A single turn carries every row of the set below to another of its rows. Some are shown first; where does it send the rows asked next?
vor: [ -1.9  -5.9 -16.6   2.4  11.0  -9.3   3.1  13.5 -15.9  -7.0  19.3   4.3
  -8.7   8.7  21.4 -17.2   4.8  -2.5  -1.9 -14.1   8.3  -5.3   1.8  -4.6
   1.3  -3.0   2.3  23.7   5.2  16.3  18.5   3.6 -13.4  -3.1 -39.3   8.2
   7.5  -2.1  10.3  -4.5 -17.3   8.3]
ramef: [ 21.1  -0.9 -11.3  19.5   4.1  -7.3  -9.7  20.2 -12.9   1.8  16.6  24.9
  -5.5  13.1  13.7   3.4  14.8  22.6  -0.8  21.2  18.0 -15.9  10.2   7.5
  13.5  -2.2 -16.6   1.2  10.6  13.7  10.6  14.2  -1.5  10.8   4.5  -3.5
  -0.8  -7.5  -0.4 -13.1  -0.7  -1.9]
selo: [ -3.9  -8.2 -17.9  12.2   4.7  11.3  17.1   6.9 -15.6  -9.2   5.1   5.6
 -10.5   2.7  10.5   4.3   7.7  -4.7   2.6   1.3  13.0  -9.8   1.8  -2.7
   6.1   4.7  -6.4  -9.7   0.7   8.4  11.5  -6.7   9.9  10.5  -9.8  22.9
   5.8 -12.8  23.7 -16.7   1.5 -15.1]
zafe: [  6.0  -8.7  11.0  12.4 -12.3  -4.3   2.0  19.3 -14.4  -6.0  -8.3  26.2
  -9.8  11.2  19.1   3.0  28.7   1.6  -4.2   4.3  10.7  -7.7   5.3 -23.0
   3.4  -6.8 -18.0  20.7   5.7  12.9  -0.9  11.4  -5.5 -12.3  14.4  15.9
 -11.8  -1.5 -14.1  -1.2 -12.7   7.8]
naba: [  6.6  -7.4   0.9   9.4   2.0  -5.7   2.1  10.1  -9.2   1.4  30.8   9.2
  -7.9  15.5  10.0 -26.0  20.5  -1.0  -5.4   8.3  37.1  -4.9   3.6 -12.8
   7.6   4.3 -29.0   7.3  10.3  15.4   2.9   5.0  -3.4  18.3  12.4  23.5
 -11.5  -5.2  17.1  -4.7   1.8   5.7]
fipu: [  2.9  -9.1  -6.9  14.3  15.4  -1.0 -11.9  29.2  -2.8  11.4   3.2   4.9
 -27.1  -9.1  17.4  -9.9   6.9  -6.1   4.4   1.8  -7.1  -4.3   3.2   8.0
   4.1   3.7 -21.3  14.3   8.6   6.1   1.9   4.3 -12.8  17.2  -2.9  -1.0
   9.8   7.0  20.7  -5.7 -19.5  10.4]
pov: [  9.5 -14.2  13.1  24.6  -2.0  -8.6   3.8  -2.8 -22.4  -3.8 -16.5  18.3
  -5.1   8.3   9.7  11.7  18.5 -12.8   3.5  -1.5   3.3 -10.8   7.8  -1.1
   7.8  -1.1  -3.5  21.2  13.9  21.5   0.6  19.9  -7.0   4.7 -13.8  -4.6
  -4.9 -11.7  -2.8  -5.8 -18.0   8.8]
Sud: [ -0.5  -3.5   4.8   2.0  -8.5 -11.3 -11.1  11.7  -5.4  -8.6   8.1   2.9
 -24.8  -0.5  17.6 -11.6  14.9  -5.3   7.0 -15.6   0.7   6.3   0.8  18.8
  -4.5  15.9  -5.8   0.7   6.3  19.7  13.0  12.3  -0.7  11.9   7.2  18.9
  -2.3  -2.5  17.4 -15.1 -13.5   9.5]
dabo: [  2.6  -2.0   4.5  -6.8 -20.2  -8.2   7.2   8.6 -12.3  -3.9  -1.3  10.1
 -11.5  13.0  35.5   1.5  14.4  -3.7  -5.9 -13.2  16.5  -5.4   3.9 -35.4
   1.4  -0.2 -18.0  15.3  14.7   5.7  -0.3  13.0 -21.6  14.8  -2.0   5.9
   5.0   0.8   2.4  -2.5 -24.3   8.8]
valov: [  1.8 -15.5  -3.8   0.7  -1.3  -1.6   8.5  17.8 -20.2 -17.7 -17.2   4.9
  -8.8  11.9  22.7  -4.5  30.0  -1.4  -8.2  10.9   5.0 -18.3   0.7 -20.5
  22.9  10.6 -12.7   7.6  12.9  23.8   3.1   4.1  -8.7  19.8  11.5   5.7
  12.9  -1.6  13.3  -3.0 -23.0  -7.2]
dobu: [  1.6 -10.3   4.1  22.5   9.8   6.2  -0.2  12.2 -14.4   3.9  13.9  11.5
  -8.2  13.1   8.8  -9.2  44.9  -0.6  -6.3   8.9  16.6  -4.6  10.3   4.6
   1.3  -4.1 -15.7  20.3   7.1  14.1   8.3   7.4  13.5 -27.6  -8.3   6.8
   3.0  -4.1  12.7  -7.5 -10.9   8.0]
Vusuz: [ 12.5 -14.9  -0.2  15.6  -4.4  -7.1   0.9  10.4  -8.2  -1.3  -7.3  -1.3
 -10.2   9.5  12.9  31.2  37.2  -3.0  -2.6   9.3   8.7  -3.3   7.3 -17.2
   1.7   1.8 -16.7  16.5   8.4  10.1  17.0  14.0  -8.2  17.5 -20.3   5.3
  -0.2  -2.0  18.3  -2.0   3.9   4.8]
bok: [  7.7   4.1   0.7   8.2   7.0 -13.5  12.8  -1.8  -6.1 -18.5  -9.5   2.3
  -1.3  18.2  33.3  24.0  25.1 -12.8  -6.3  10.9  12.6  -4.5  -7.7   5.6
  -0.9   0.2  -9.2  13.2  20.6  11.3  -4.9  20.5   0.8   7.8  -7.5   2.7
  13.2   3.2  14.0  -0.9 -12.7  15.8]
Dek: [ 17.3   6.4  -0.3  -2.0  15.9 -12.5  -7.6  19.0 -16.1  -9.3  -2.1   8.8
   4.5  24.8  16.2  -2.8  14.2   0.7  13.0  -3.4  10.8 -16.5  -1.9  -9.5
  -8.3  10.3  -1.1  15.6   2.2  -3.9  14.6   7.6  -5.8   0.3  -7.8  30.6
  14.0 -12.4  24.9  -3.3  -4.3  -0.6]
rek: [ 34.1   6.6 -13.6  22.1  11.5  -5.3   8.0   9.2 -10.7  -5.9  18.1  -2.1
 -18.8   4.2   8.6  -9.7  -5.2   3.1   2.1 -11.6   7.6 -23.7   7.0 -12.6
   1.5   9.8  -6.0  15.7   4.9   5.2   1.5  18.9  -2.6  -3.9 -11.2   3.6
  -2.2   5.0   3.1  -1.2  -8.0   2.2]
porad: [ -2.8   0.1   0.0   5.4  -4.4  -9.0   4.8  12.0 -13.7  -6.8  11.8  19.1
  -8.0  12.9  14.9 -15.3   3.3  -8.4  -2.8  -1.9  10.4  -5.1   1.9   6.3
  -1.8  -3.1 -20.0  14.2   6.5  11.1 -21.0   4.2   9.2  21.9 -32.3   7.6
  10.2  -4.5   5.3  -7.9  11.4   8.9]
Fida: [-20.6   0.6  -1.4   7.2 -12.2   0.9  24.2  12.6 -23.6 -16.5  -1.7  13.4
 -11.0  18.8  31.4   8.0  28.2   1.2  -1.0   7.4  10.6 -20.8   5.1  -3.2
   6.9  -3.1 -22.0  11.1  24.2  13.9 -14.3  11.1 -10.2  -0.5   0.6  11.3
  14.3   6.2   6.2  -0.3  -9.0   0.6]
Gise: [ -9.6 -16.7  -4.8   9.3  11.9  -0.2  24.4  -1.0 -11.3  -6.0  12.3  11.8
 -13.6   5.8  15.7   0.2  18.1  10.8   3.6   3.6  18.7  -2.9  11.4   7.5
 -15.5 -22.0  -5.7  18.9  20.4   6.6  -5.6  24.8  -0.2  -8.1  -5.9  17.9
  -3.5   0.1  16.4  -6.1   2.9   2.3]
pob: [  0.5  -7.3  -0.6  -3.8  -0.7  -2.8   0.3  21.8  -7.5 -17.9   5.1   4.1
 -18.0   5.1   8.0  13.2  33.7   3.1 -14.3   6.9   5.1 -23.2  10.0 -29.3
   3.8   7.0 -14.0  19.5   8.8  14.6  -6.9  23.3  -4.6   1.5  -9.1  24.8
   7.8  -1.2  14.4  17.7  -4.3   4.3]
Tafis: [  9.6   1.5  -8.5  16.7 -11.5   4.3  -3.6  15.2   1.5  -1.6   2.2   7.1
  -9.0  13.2  31.9 -19.7   7.1  -2.3  -1.1   9.6  42.1   0.7   3.1   5.3
   0.2   1.2 -12.5  25.3   6.6   5.4   8.2   2.0  13.6  13.7  -0.5   8.1
   9.7  -2.6   8.3  -5.4 -20.7   8.5]
zak: [  5.7   4.2  -9.0   8.8   0.8  -8.0  -4.3  21.7  -4.5  -8.8  20.3   8.1
 -22.2  18.2  21.9 -25.9   7.8   9.4  -2.9   2.7   3.7 -13.0  -0.7 -13.3
  -7.6   2.9  -2.0   6.3  20.4  13.5   3.7  36.5   2.4  -5.4   4.6  15.3
   8.2   1.2  28.9 -16.1  -7.9  -4.7]
lef: [  5.6  -3.5   4.5  15.3  20.8  -8.8   2.9  15.2 -11.8  -9.7  21.0  -2.7
  -9.0   5.0   9.1   4.2   8.0  -1.0  -3.6 -21.5  13.2  -1.9   2.3   6.4
   4.5   3.9 -25.7   1.8  18.6   4.4  11.6  -4.4 -19.1  22.2  13.4  11.3
   3.0  -0.3  15.2  -8.0 -13.8  10.1]
Sesak: [ 17.4 -22.7 -11.9   7.1   4.5 -12.0  -2.8  11.8  -2.6 -17.5  10.9  -4.8
   2.4  17.9  17.1 -15.2   9.1  13.6   6.5  18.2  11.0  -2.8  -8.3   6.7
   1.0  -6.0   4.3   7.7   7.3   2.4  14.4   8.3  -1.6   9.4   0.8  16.8
  -4.6  -4.5  11.4   1.5 -28.3   2.3]
dul: [  7.4 -13.4   2.3  12.1   6.1   2.8  17.2  23.0   1.8  -0.8  10.3  -1.4
   2.6  22.7   9.1  -3.0  20.3  -5.0  -8.5   6.4  14.2 -14.0   7.5   5.0
 -10.6  10.2 -24.6  24.2  10.0   3.7  -2.6  25.5  -7.5 -11.0 -11.2  13.0
 -15.0  -4.1  25.5   9.9  -6.3  -6.9]
Bub: [ 13.6 -17.1 -17.6  19.6  -8.6 -17.4  10.5  22.5 -21.0   4.8  21.8   0.8
  -1.5   3.8  28.2  -3.2  12.0  -7.2 -14.9   4.0  13.0  -1.8   7.9  15.4
  17.7  -2.6 -16.7  -7.2   4.0   3.8   4.0  -4.4  -0.5   2.0 -15.0   9.7
  -7.3  -4.5  13.6  -3.7  -0.9   4.0]
gurip: [  9.3   8.3  -3.9   5.0 -11.9 -14.1   7.5  12.6 -25.9  -8.4   1.5  -0.9
 -15.6  -9.9  14.9   5.9  21.1  -4.7 -15.9   7.3  -3.6  -9.4   8.0 -26.3
  13.0  -5.7  -5.4  -2.5   7.0  24.0  -8.1  15.8  -2.2   8.4   4.8  13.0
   1.4   9.9   0.5  -4.9  -8.6  14.7]
num: [ -6.7  -2.6  -5.7   7.7  11.6  -4.8  15.8  16.8 -20.7  14.7   2.8  23.2
  -3.5  -0.2   1.4 -26.9   0.1  -3.0  -3.3  -0.3   5.6  -6.8   1.9 -10.2
  10.7  -3.0 -26.2   7.4  11.0   5.9   2.8   3.0  -1.8  -7.2  -4.4  16.6
  19.5   3.3  20.8  -7.9  -8.8  -3.1]

Dek goes to porad
Tafis goes to rek
Now find these:
Sud goes to fipu
valov goes to dabo
zafe goes to pob
zak goes to num
dul goes to Gise
Vusuz goes to bok
Bub goes to Sesak

A single turn carries every row of the set below to another of its rows. Some are shown first; where does it send the rows asked next?
mon: [  0.1  10.1  18.9   4.5  13.5  -6.9  -2.6  -3.1  -0.9  -7.2   1.0   4.8
   1.9 -10.0]
Mik: [ -5.4 -10.6   0.3  -9.9 -12.7 -10.1 -14.0   4.5  -2.7   8.4  14.7   6.7
  -7.9 -12.0]
Tenet: [-10.7 -29.0 -18.4  -0.4  -4.2 -12.4  -4.3   4.3  -4.6   5.8   5.3  -1.5
   4.3  -1.9]
pofo: [ -4.5 -22.1 -12.6  -4.1  -1.7 -24.2   0.1   2.1  -6.8   7.8   9.8   8.7
  -2.7 -11.1]
tuka: [  6.9 -19.1   7.8   3.3  13.3  10.2  -2.6  -9.3   2.4  -5.8   1.6  -8.0
  27.7  -3.4]
Mot: [-14.0 -16.4 -13.4  -7.4  -5.0 -14.7  -3.8   9.5  -5.1   4.0  12.4   5.6
  -6.6 -10.7]
Dof: [ -4.1 -29.3 -14.1   3.5  -8.0 -19.3  -1.7  -6.8  -5.9   9.4   5.9   4.2
   5.2  -4.1]
siv: [-11.2 -16.0   9.2   1.2   4.2   1.6  27.0   4.0   1.5  -9.3  -6.1   5.7
   4.6   3.3]
kepi: [ -9.1 -14.6  -4.0   9.0  14.8   8.1  12.5  -5.3  -1.9 -11.7  -1.4  -1.3
  21.3  -7.3]
dufa: [-13.3   2.8   2.1   9.8  14.6  -2.7  12.1  -2.0  -3.6 -11.9  -0.1   6.2
   5.7 -12.4]
fef: [ 6.4 -7.6 32.2 -8.4  4.6 -3.2  7.4  3.9  5.2 -2.6 -0.7  1.8  0.5  5.7]
mol: [13.4 -9.8  8.7 -7.1 16.1  6.6  0.5 -3.1 17.0 -0.4 11.6 -5.8 20.8  5.1]
rup: [  1.1 -17.9   2.9  -4.7 -19.1  -6.3 -19.5  -3.3  -0.3  11.7  11.2   0.1
   3.0  -3.7]
gadip: [  5.2 -19.7   0.4  -9.3 -16.8  -8.4 -11.9  -5.7  -1.2  12.8  18.3   6.8
   4.3 -11.7]
sorim: [ 12.9  -3.1  23.2   1.2  12.8   0.7 -12.3  -6.7   1.9  -3.2   4.1  -5.5
  15.4  -5.0]
bafi: [  0.7 -28.3  -6.4   0.7 -19.1  -9.3  -7.4 -11.6  -3.3  12.6  11.2   3.3
   9.0  -5.7]
taba: [ -3.9   9.9   8.4  11.1  13.4 -11.2   9.9  -3.6  10.9  -1.2   1.8   5.2
   1.3   5.7]
fut: [  8.0 -21.9  24.4  -8.7   2.9   5.9   8.0  -0.2   6.6  -2.5  -0.6  -4.0
  13.9   8.4]
lazim: [  1.0 -16.1  -4.5 -12.3  -5.9 -18.3  -6.6   1.6  -4.0   9.5  17.8   9.6
  -4.1 -15.7]
Beneb: [-5.7 -3.1 21.4 -2.5  5.9 -8.0 19.0  5.8  2.7 -7.0 -3.8  9.1 -3.9  2.7]
sebib: [ -2.6 -26.3  12.2  -3.1   2.7   9.2  20.3  -0.7   4.4  -8.5  -2.7  -2.0
  16.5   8.7]
kas: [-11.6   1.7  -3.4  13.0   7.1   4.6  20.3  -6.5  11.3  -4.8   3.0   5.2
   9.2   2.8]
desot: [ -1.8 -12.2  -3.6   2.4   7.5  15.3  13.4  -6.9  14.2  -4.7   9.9  -0.6
  22.3   3.4]
mavum: [10.8  2.7 15.6 -1.1 18.0 -9.4 -1.9 -0.2 14.1  1.6  8.1 -2.6  7.0  8.0]
Kegim: [ -2.8 -30.0  -8.0   0.3 -14.0  -7.2 -13.9  -3.0  -2.3  10.3   6.3  -5.0
   8.4   1.7]

kepi goes to tuka
sebib goes to fut
Now find these:
kas goes to desot
bafi goes to gadip
Tenet goes to Kegim

A single turn carries every row of the set below to another of its rows. Some are shown first; where does it send the rows asked next?
Zifu: [ 9.7 -9.3  0.7 -3.8  3.5  8.0  0.3 22.5  4.3 -6.9  0.1 10.9 11.9 12.4
 -1.7  2.3]
Kiv: [ -9.9   1.5  -6.4   3.4   1.4  -5.2   0.5 -18.4   9.5   5.9  -7.1  -9.3
 -13.4 -14.8   7.1  -7.3]
ziru: [ 2.8 10.4 -3.8  5.8 -3.3 10.0  5.0 15.7 14.7 -9.5 -3.5 17.0  0.9  9.8
 14.6  2.4]
Sepit: [-14.3  -0.6   6.6   5.6  -5.2  14.8  -2.8   3.3  14.7  -8.8   0.0  18.3
  -0.3  13.2  -4.1  -4.9]
pusa: [  5.3  11.4   2.8  -7.6  -5.2  19.3  13.0   6.1  10.1   2.3  -3.1   2.0
 -10.2   4.9  13.7  -6.7]
dapad: [  4.6 -10.0 -17.7   3.8   2.7  -3.3   7.3  15.6 -11.1   0.4  -8.8   3.5
  -7.5   8.4  -3.6   9.6]
lesuz: [-3.8 -2.5 12.9  5.1  3.4 -5.6  2.9 17.8 -5.2  8.3  7.4  0.5  9.9 18.5
 -8.8  8.5]
basep: [  0.3   3.3  18.9 -13.8  11.4   5.3   8.6   9.9  -5.4  12.9  11.0  -5.3
  -4.8   6.1  -1.6   3.3]
dod: [ -5.4   3.5   3.5  -4.4   7.2  -2.2   5.6 -11.7  -3.8  -2.2 -28.9   8.0
   3.4   0.3  -4.3  -4.9]
Fuvag: [-13.6   5.0   1.7 -17.0  -7.2   1.2  -0.8  -8.9  13.4   5.6  10.3  -7.2
  -1.5  -6.7  12.8  -8.0]
sop: [ -3.7   4.8  -2.0   1.6  -1.1   4.3   4.9 -22.5  -1.7   0.8 -18.1  -0.3
  -3.0  -2.8   5.2  19.9]
Rikob: [-18.7  -4.2   3.1   0.2   8.5  -9.4  -1.9 -15.6  -9.9  -0.4  -6.4  -2.7
  10.6 -16.5  -3.7   5.6]
sol: [-15.1  -8.2  12.2  -2.9   1.1  -0.6   7.1 -17.6  -5.8 -10.8  15.9   7.0
   8.8  -2.8   1.0   2.8]
zez: [  1.7 -15.1 -18.8   3.1   7.0  -5.9   4.3  17.3 -12.0  -3.3  -4.1   4.3
  -2.0  -1.5  -0.5  -2.0]
rebuf: [ 1.4 -4.8 -9.2  6.9 -3.5  6.0 -4.6 -1.7 23.3  5.2  5.1 -5.1 -4.9  2.6
  8.1 20.7]
tup: [  5.0  -2.1  -2.3  -7.9  -7.5   5.8  -2.7   9.0  26.8   0.0   9.4  -0.6
 -10.9  -7.7   4.6   6.2]
Kam: [  0.1   1.4   7.0   6.4   7.9 -14.7 -11.3   3.4   1.4   0.1  -8.4  -0.2
  15.0 -22.9   5.3  -2.6]
povi: [ 5.3  7.9  3.9  2.7 -8.1 -0.2  4.4  7.6 -0.5 -1.6 12.0  5.2 -0.9 -2.9
 -4.5 31.0]
Kuvi: [ -6.4  21.3  -1.3  -3.6  -9.8   3.5   6.9 -18.6   0.3   0.0   8.4   4.1
  -4.9   5.4  -0.4  14.9]
neru: [ -0.2 -16.3   4.7   7.4  -4.0  -5.8  -4.5   4.4   3.8  -7.5  23.4   4.4
   7.2 -13.6  -6.2   2.4]
puvok: [ -4.4  12.3   8.5   3.9  -8.0   9.5   7.9   6.2 -17.8   2.2   3.2   7.6
  14.7   9.9  -7.3   9.4]
Zup: [17.9 -1.1 -5.1 17.3 -5.2  2.3  7.5 14.9  1.1 -3.3 10.3  8.1 -5.8 12.4
  3.5 -3.6]
Lib: [ -6.0  -5.5   5.7   3.3   4.7   5.0   5.7   2.0  -0.5  -2.7  15.9   3.0
   3.2  -3.3 -10.1 -26.0]
lufov: [ -8.0   7.1   8.0   1.7   7.3 -14.1  10.0  -5.8 -11.9   7.3 -18.5  -2.4
  -2.4  -8.2   2.7 -11.4]
keziz: [ 10.8  14.0  -5.5   7.0  -7.6   7.9  -1.5  -0.9 -11.5   0.4  17.2   8.8
   6.7  -7.5   9.7 -10.4]
luf: [  0.1  -9.5 -22.1   4.2   0.6  -3.5   3.2  19.7  -2.2   0.1  -8.8   2.8
 -10.3   3.2   3.0  -1.4]
podu: [-13.4   8.1  11.7  -4.8  10.4   1.8  -0.5 -15.4   3.7  -5.5 -11.4   5.5
   8.6 -10.0  17.3  -3.2]
Fab: [ 0.2 -1.3 -3.9  1.4 13.0 -1.2 -1.1  0.3  1.7 -0.7 12.8  0.1 10.3 -6.5
 -5.4 30.6]
Karip: [-15.9  16.5  11.2   5.7  -1.7  -6.4  -5.1 -16.1   0.9  14.0  -6.7  -8.1
   0.9   2.3   4.5  -1.7]
ker: [ 3.6  8.3 -1.7  1.0  6.8 -6.1  2.8 30.9  0.2  2.7 11.2  1.3 -0.2  1.1
 -3.5 -4.5]
meru: [ -6.9  -8.0  -7.7  13.9   6.6  -6.7  -3.9   3.3  11.7  -1.5  20.2  -2.5
   2.3 -17.5   9.5   5.5]
Zozav: [  2.8   6.8   6.8   4.3  10.5   2.0   0.8 -32.3  -2.7   0.2  -2.0   0.7
   0.7   0.2  -2.7  -3.7]
zep: [ 18.8   0.0  -7.3   1.5  10.5  -0.9   2.5   6.0   0.9   0.9  19.0   0.8
   2.6  -2.4   0.3 -18.0]
Geg: [ 16.6  -3.8  14.2   5.5  12.1  -3.1   1.8  -9.9   0.6  -1.6 -15.4   3.4
   2.9  -3.0  -1.8  18.5]
Ravet: [  4.8   7.4   2.6  18.1  -0.8 -10.2  -7.8  -5.1  19.4   5.7 -13.3  -2.2
 -11.7  -4.0  -2.2  -0.7]
niraz: [  4.2   3.3  -2.8   7.5  -4.9  -4.9   4.1 -18.0  -7.0   6.0 -21.7   1.2
  -1.5  -0.5   3.5 -14.5]

keziz goes to basep
dapad goes to luf
tup goes to neru
Now find these:
ziru goes to zep
Ravet goes to Kam
Fab goes to rebuf
Fuvag goes to sol
Karip goes to podu
puvok goes to pusa
Kiv goes to Rikob
lufov goes to dod
Zifu goes to Zup

